(in the rows, 128 means zero)
One hidden turn or mirror swaps the rows below in pairs. Which row is each named row swapped with?
The rows were stretched afterwards, more along some directions than others.
defo: [105 133 137 142 150 126 139 130 165 149 108 170 119 156 190 140 160]
retap: [107 112 129 105 170 145  92 116 126 149  89 167 131 127 152 133 119]
Runup: [140 116 127 154 150 132 130 102 133 133 122 154 107 158 127 123 153]
kag: [105 138 128  97 165 138 113 139 136 129  83 159 150 142 156 136 126]
ranat: [ 99 121 132 161 150 118 127 119 157 138 117 174 124 159 186 143 167]
vuba: [116 131 120 111 158 123 104 131 143 137  82 152 154 141 178 126 125]
Gudu: [124 137 125  94 164 140 120 122 144 147  80 154 147 132 177 131 116]
zosit: [124 116 121  94 154 142 106 123 155 146  77 162 140 137 177 125 112]
Lusad: [128 114 123 130 168 142  94  93 121 161  93 161 127 120 150 109 113]
Bif: [107 134 123  99 144 142 115 152 145 139  91 155 149 131 155 138 126]
vunit: [145 112 132 161 133 133 136 102 138 151 124 158  93 155 122 135 154]
Subak: [137 142 123  97 145 153 114 135 137 148  90 144 144 120 163 132 104]
disa: [104 126 134 152 150 123 149 113 162 139 115 167 120 150 193 136 149]
kar: [151 110 121 163 138 140 144 100 129 145 131 155 115 152 124 126 148]
ruk: [107 121 138 129 164 119 101 112 132 154  87 165 122 131 159 137 145]
parar: [116 121 133 130 152 125 130 104 142 152 111 148 124 131 148 146 137]
Kon: [148 116 126 155 148 119 133 103 130 134 115 143 103 160 131 118 151]
Faru: [102 125 134 137 143 140 153 133 162 146 116 183 127 153 179 144 154]
vodo: [112 134 130 111 168 121 104 127 129 126  74 152 150 148 171 126 136]
savo: [138 114 128 164 153 124 131  97 135 140 121 150 103 164 129 130 159]
mal: [ 98 116 131 149 138 129 110 103 134 147 113 182 124 132 161 148 137]
lik: [100 127 129 148 137 125 141 125 155 131 119 167 135 158 193 136 160]
Mepe: [143 125 140 132 160 134 125 108 141 130 121 133 113 160 124 134 146]
puzu: [102 119 140 140 134 122 133 115 160 137 113 172 112 149 197 137 157]
goge: [ 87 125 142 132 158 115 135 131 161 140 101 179 113 157 192 135 164]
reku: [142 119 136 158 148 134 121  97 121 138 115 162  99 154 126 122 154]
pak: [140 118 130 166 147 119 121 102 127 130 119 154 108 167 137 124 160]
vom: [ 89 139 135  96 170 144 115 122 155 135  88 165 134 136 166 140 117]
Duzip: [110 115 132 146 141 126 141 121 164 146 114 177 113 148 192 134 154]
feleb: [126 141 127  94 154 151 125 145 148 153  91 153 151 134 155 144 126]
mov: [119  96 119 134 150 119 103 100 121 139 100 154 133 133 158 115 128]
fur: [120  97 108 148 153 133 109 113 127 158 106 167 143 133 155 136 132]
zes: [106 116 120 134 174 138  91 111 116 163  91 181 132 127 147 130 130]
Kuge: [106 135 129 106 176 136 105 144 124 141  69 172 153 150 169 122 134]
dizu: [142 122 129 158 134 131 120 105 124 129 121 152 104 158 125 126 150]
natat: [126 136 134 107 155 144 102 115 120 135  85 165 148 141 159 118 126]
ruso: [103 129 147 141 145 117 138 123 166 142 112 173 109 159 188 144 167]
repi: [147 128 139 142 164 135 117 102 127 138 111 148 105 160 125 126 147]
zuvuf: [128  89 112 128 142 128 111 107 133 147  98 152 132 126 161 121 124]
vani: [101 108 128 128 166 118  93 108 137 150  94 168 125 136 150 136 138]
taz: [123 107 124 127 160 129 105 108 126 161  91 166 132 122 162 123 127]
Visu: [151 121 134 152 146 129 129 106 143 144 114 149 105 160 137 132 156]
fut: [106 112 112 152 145 133  93 103 132 153 121 163 136 120 143 137 129]
Pas: [113 129 137 136 150 130 127 142 162 148 107 169 123 154 186 144 146]
fase: [104 128 141 140 140 125 140 117 158 131 110 173 116 152 195 137 157]
vop: [103 135 143 138 154 127 131 126 161 144 109 172 119 152 194 145 152]
rapom: [130 128 145 133 176 140 124 104 129 142 103 161 103 158 120 120 151]
gizu: [100 144 137  88 149 137 117 151 150 136  85 160 140 138 161 140 127]

Pas pairs with Mepe
vani pairs with vuba
Kon pairs with goge
puzu pairs with dizu

